In the rows, zero is written as 128.
One turn moves each row of this set onto another row. After a few examples, where does it send each row asked below?
z_17: [143 121 107 112 129 105 153  96 144 133  97 111 143  87 139 143 123 130
 121 144]
z_165: [173 131 128 134 133 134 135 133 132 127 100 123 148  86 134 144 123 122
 133 136]
z_51: [144 119 123 131 146 116 129 118 115 107  75  92 160 115 153 136 126 127
 125 132]
z_326: [135 119 130 144 125 133 148  93 112 108 101 120 142  88 144 157 121 135
 126 128]
z_423: [148 150 124 136 130  96 138 113 123  91  92 112 132  94 139 133 112 123
 128 129]
z_616: [151 129 103 127 121  84 138 105 117 128  84 103 125  95 160 153 122 120
 127 138]
z_638: [137 114 133 146 127 122 131 126 121 120 130 105 134 100 135 140 133 115
 131 129]
z_993: [148 129 111 126 140 108 158 103 104 116  95 100 132 120 136 148 119 137
 133 120]
z_563: [146 117 125 134 115  98 118 127 125 145  70 123 120  98 141 133 114 120
 135 125]
z_617: [136 135 123 149 125 123 133 133 124 124 120 113 146  97 156 140 109 144
 134 146]
z_586: [172 105 144 124 131 121 122 101 132 118  75 120 131 101 142 147 128 117
 122 138]
z_722: [160 126 122 139 128 112 128 106 128 126 112 138 136  95 126 142 138 159
 131 141]
z_800: [145 128 111 128 123 105 124  83 114 136  86  94 133 112 158 132 113 134
 118 149]
z_34: [154 111 129 129 140  91 115  76 128 116  80 104 132 104 139 139 117 146
 135 145]
z_255: [161 115 124 122 123 103 128 100 150 139  77 118 123 105 145 120 120 127
 124 123]
z_416: [162 111 125 132 137 108 108 115 119 123  83 102 135 103 174 136 106 134
 150 142]
z_891: [151 122 121 122 130 131 132 112 108 133  82 110 126 129 137 141 112 156
 119 137]
z_428: [149 121 130 140 115 118 140 110 123 162  93 114 146  99 140 142  94 133
 126 136]
z_227: [135 110 133 116 140 107 112 122 145 145  85 112 146 113 143 143 126 128
 132 148]
z_170: [148 137 124 123 134  99  95 112 117 117 118 118 137 110 143 136 134 130
 134 132]
z_535: [133 110 126 118 126 118 131 109 112 115 126 124 137 121 138 139 126 135
 136 121]
z_825: [130 121 125 132 125 113 124  94 142 130 113 110 143  85 149 128 105 126
 144 114]
z_426: [118 132 130 146 142  99 130 104 129 121  96  97 138 112 141 127 108 153
 131 138]
z_919: [153 118 110 133 136 116 128 109 117 109  88  93 128 114 129 141 149 122
 127 152]
z_811: [164 141 124 125 128  95 125 114 130 130  82 112 148 100 154 142 145 151
 136 142]
z_360: [151 137 130 125 144  91 137 107 132 112  98  95 146  92 134 133  94 117
 132 132]
z_361: [169  96 117 142 115 127 131 114 138 134 100 115 130  90 129 140 121 129
 151 131]
z_471: [133 125 132 133 140 116 131 104 143 124 106 127 131  85 114 145 101 124
 136 138]
z_379: [138 108 114 125 116 121 111 114 122 141 101 124 145  96 118 137 119 128
 154 132]
z_808: [143 125 144 139 109 121 133 111 135 141  82 126 120 101 143 155 119 147
 133 149]
z_647: [151 104 124 136 147 110 120 111 111  97 112 119 141 100 146 139  93 131
 136 134]
z_960: [157 125 118 133 123  99 114 126 121 116  76 100 133 113 147 141  99 134
 144 159]
z_943: [149 110 122 141 136 119 119 104 119  99  97 104 117 109 145 124 120 141
 152 116]
z_668: [136 119 127 134 142 130 117 117 140 137  74 113 140 106 144 134 148 131
 134 135]
z_914: [156 108 135 128 146 117 130 106 125 142 103 136 145  96 136 148 126 157
 141 123]
z_419: [138 118 140 145 115 121 149 104 118 112 104 112 133 107 132 152 101 135
 112 143]
z_408: [159 103 136 146 122  92 144 119 126 122  95 128 123  93 156 134 106 132
 142 123]
z_290: [149 141 122 144 144 103 132 112  95 127 113  96 134 113 134 126 115 141
 130 130]
z_654: [135 118 125 155 128 121 122 112 118 124  84  96 146  98 126 145 119 109
 154 131]
z_68: [171 129 127 128 127  92 134 123 119 141 101 122 131 111 138 139 131 130
 109 150]

z_255 goes to z_638
z_891 goes to z_408
z_811 goes to z_471
And these:
z_563 goes to z_535
z_428 goes to z_943
z_227 goes to z_326
z_586 goes to z_617
z_722 goes to z_360

One turn moves each row of this set onto another row. After a few examples, where does it send each row asked below?
z_550: [136 127 122 142 104 125 130 137 131 133 122 124 108 125 131 151 127 136]
z_434: [129 136 111 122 145 131 130 144 123 122 109 142 135 108 118 129 154 122]
z_942: [122 138 153 118 117 119 138 134 133 138 153 115 108 131 111 127 132 121]
z_369: [129 135 106 125 139 121 138 136 123 118 115 130 123 113 130 136 160 128]
z_32: [148 158 133 114 123 126 113 128 136 128 142 140 150 135 122 122 116 122]
z_113: [112 138 132 119 113 119 134 131 144 134 145 115 133 144 116 135 114 125]
z_764: [132 134 111 124 144 125 132 138 121 117 114 141 121 106 123 130 158 125]
z_450: [151 138 140 136 104 141 134 152 129 132 122 135 107 118 120 127 127 127]
z_521: [146 154 153 117 125 120 118 126 123 142 152 119 124 128 124 130 148 123]
z_63: [140 121 131 142 113 127 121 138 124 131 121 140 101 114 119 147 124 132]
z_315: [125 124 117 112 138 140 127 131 123 116 140 104 140 119 138 111 133 144]
z_747: [121 139 137 115 118 126 129 136 144 126 141 139 133 136 105 120 101 119]
z_404: [134 143 115 121 136 132 144 146 124 122 114 127 127 113 128 124 164 123]
z_136: [145 149 135 122 122 106 117 113 128 129 153 122 119 133 135 140 137 130]
z_928: [120 119 122 113 144 140 121 131 118 123 140 104 140 115 132 114 137 142]
z_955: [109 134 143 118 120 123 129 136 137 145 144 114 134 137 107 137 122 121]
z_886: [135 142 103 122 137 130 138 142 129 111 110 142 134 115 127 123 147 124]
z_5: [140 144 112 121 136 130 142 144 125 113 114 139 124 111 127 120 156 124]
z_845: [132 139 151 115 120 122 133 135 135 124 150 139 108 126 105 114 115 118]
z_99: [147 138 126 136 103 141 131 150 137 126 116 141 122 123 122 129 111 127]
z_907: [129 121 130 113 143 139 125 131 115 118 144 107 126 110 133 108 141 141]
z_690: [137 134 118 139 101 134 130 144 139 132 116 128 127 130 129 143 115 133]
z_518: [148 143 139 121 133 110 104 115 124 125 150 147 120 122 120 134 126 126]
z_274: [139 155 128 119 118 117 118 121 137 134 145 118 147 143 134 138 127 128]
z_13: [128 125 120 110 142 146 122 134 123 114 137 118 144 115 130 103 124 140]
z_216: [123 117 118 113 147 141 115 130 119 116 137 119 143 112 128 111 125 141]
z_990: [114 130 140 117 127 122 118 132 137 134 141 140 132 129  98 129 107 119]
z_459: [120 133 141 121 116 109 136 124 135 129 154 118 105 134 118 135 126 127]
z_500: [131 118 121 114 145 136 119 127 117 108 142 123 127 108 131 107 128 143]
z_885: [136 143 136 118 136 120  98 122 127 138 140 143 147 126 113 137 121 123]
z_151: [124 129 145 120 125 113 125 126 133 123 150 142 104 124 104 126 114 122]
z_560: [131 149 142 118 129 123 109 126 127 151 143 117 148 133 120 141 138 124]
z_250: [127 140 112 121 140 134 137 147 124 127 110 130 139 113 123 129 159 123]
z_539: [156 157 150 115 126 123 116 128 127 128 150 142 126 124 120 117 130 120]
z_685: [130 128 136 137 112 143 122 152 128 151 114 126 129 120 113 145 128 127]
z_323: [140 135 142 136 106 141 133 153 127 147 121 120 114 120 120 137 137 128]
z_119: [131 121 121 114 139 134 127 126 117 111 145 110 124 113 138 110 136 145]
z_184: [134 122 132 139 117 136 114 145 126 140 114 144 120 113 110 144 119 129]
z_384: [134 123 129 111 144 143 123 133 117 112 141 121 129 107 128 100 131 140]
z_128: [127 139 100 124 136 126 138 139 129 116 110 132 136 118 130 133 152 127]

z_369 goes to z_250
z_13 goes to z_500
z_99 goes to z_63
And these:
z_518 goes to z_521
z_113 goes to z_990

One turn moves each row of this set onto another row. After a few examples, where does it send each row asked below?
z_868: [104  97 137 130 148 127 159 149 126 121 136 152 138]
z_574: [ 93 113 133 127 141 130 133 140 123 119 114 121 156]
z_713: [105 104 131 136 144 134 143 150 107 129 140 145 130]
z_624: [112 101 130 123 141 126 123 155 122 143 104 123 137]
z_173: [ 97 109 133 139 120 125 159 144 156 117 135 129 141]
z_359: [112 103 111 131 125  96 154 129 142 140 129 128 116]
z_906: [ 94 110 112 131 139 125 160 119 124 116 124 129 125]
z_457: [118  88 141 122 135 133 154 141 142 118 132 155 137]
z_699: [105 116 111 133 125 109 153 114 137 128 134 122 117]
z_49: [142 110 139 124 123 121 132 152 129 144 124 124 126]
z_652: [114 104 116 115 143 123 140 123 107 122 122 117 124]
z_264: [ 96 128 135 129 132 127 143 131 148 113 135 136 149]
z_760: [112 110 131 126 138 124 119 155 120 142 105 124 137]
z_329: [126 108 128 123 132 120 127 156 147 152 119 138 120]
z_38: [101 100 117 138 122 109 162 122 146 126 130 145 126]
z_414: [128  89 138 123 122 143 135 138 134 126 133 150 129]
z_285: [119 112 138 129 146 133 136 148 113 134 115 109 127]
z_203: [110 112 116 125 127 116 145 107 125 118 124 112 129]
z_453: [116 125 131 127 126 121 139 141 164 134 138 146 126]
z_969: [125  89 124 127 115  98 143 128 141 138 131 143 126]
z_103: [ 91 111 135 139 144 136 153 143 129 118 122 113 136]
z_467: [ 92 120 137 129 145 126 133 142 124 119 114 122 150]
z_905: [122  91 116 120 127  94 148 131 132 140 114 121 127]
z_791: [120  96 120 117 128 107 143 118 122 125 111 111 135]
z_206: [ 93 126 136 128 136 124 143 136 154 112 131 135 144]
z_436: [128 109 136 130 107 116 146 150 155 133 137 137 135]
z_356: [114 121 131 124 123 122 137 145 167 130 131 144 127]
z_90: [125 111 128 123 124 121 122 157 146 148 115 137 123]
z_635: [133  92 124 113 129 106 129 129 117 135 125 126 125]
z_298: [121  99 131 132 128 144 128 143 112 133 137 144 125]

z_414 goes to z_457
z_760 goes to z_90
And these:
z_453 goes to z_264
z_38 goes to z_906
z_791 goes to z_905
z_436 goes to z_173

One turn moves each row of this set onto another row. After a few examples, where does it send each row asked below?
z_537: [109 142 125 133 122 141 121 113 103 123 108 130 126 148 121]
z_488: [121 146 139 123 111 145 131 134 104 139 112 133 124 144 147]
z_330: [126 118 117 127 124 132 116 125 157 118 138 141 125 137 135]
z_31: [121 142 126 119 107 142 110 123 100 128 111 125 121 146 141]
z_98: [125 138 129 119 112 139 112 129  94 129 109 130 116 149 133]
z_785: [151 133 134 134 135 136 129 134 122 119 126 128 120  99 116]
z_676: [154 133 124 132 129 136 127 129 120 112 128 129 117 102 116]
z_599: [108 147 142 133 127 145 135 126 106 136 109 137 129 143 128]
z_191: [122 139 125 121 110 143 111 126  97 121 111 129 119 151 134]
z_771: [149 135 128 134 133 136 128 126 121 116 127 129 120  98 113]
z_238: [118 125 121 126 128 134 122 122 159 126 138 147 131 128 133]
z_257: [144 131 156 103 134 131 122 135 122 127 130 131 111 113 131]
z_880: [144 132 116 128 134 114 130 135 130 134 139 118 124 128 107]
z_932: [114 141 123 131 121 137 120 114  99 127 107 129 121 150 120]
z_829: [121 144 142 121 117 142 129 136  97 141 110 137 121 143 137]
z_358: [129 121 123 121 123 139 114 123 162 120 133 139 123 138 133]
z_859: [145 137 118 113 126 117 129 140 126 142 143 128 127 115 117]
z_507: [128 117 129 122 126 133 110 136 156 125 138 138 125 135 141]
z_222: [110 146 139 138 124 143 137 121 110 138 108 129 128 146 133]
z_594: [129 142 145 113 138 132 145 115 128 128 130 144 118 107 120]
z_224: [156 131 131 133 131 136 129 136 121 116 127 127 116 103 119]
z_694: [121 123 133 122 129 134 116 133 157 132 138 145 131 125 139]
z_234: [110 142 127 134 121 139 116 111 106 128 108 122 126 148 126]
z_365: [131 121 133 118 125 140 111 132 161 127 133 139 124 134 138]
z_476: [145 132 119 118 130 114 117 138 125 137 140 118 125 120 111]
z_374: [136 133 123 123 136 128 141 103 129 106 128 133 109 127 112]
z_56: [124 126 134 118 128 141 117 128 163 132 134 144 128 128 135]
z_36: [111 146 137 133 126 140 137 121 102 140 107 137 126 144 124]
z_380: [122 143 142 122 114 147 126 140 100 135 112 135 122 145 142]
z_769: [150 122 135 113 131 126 116 123 123 106 127 120 101 132 123]
z_979: [123 125 125 122 127 140 120 119 163 125 134 145 128 131 130]
z_351: [144 138 116 124 130 117 142 137 130 139 142 128 126 122 112]

z_31 goes to z_488
z_365 goes to z_56
And these:
z_191 goes to z_380
z_829 goes to z_36
z_785 goes to z_771
z_257 goes to z_594
z_880 goes to z_476
z_507 goes to z_694

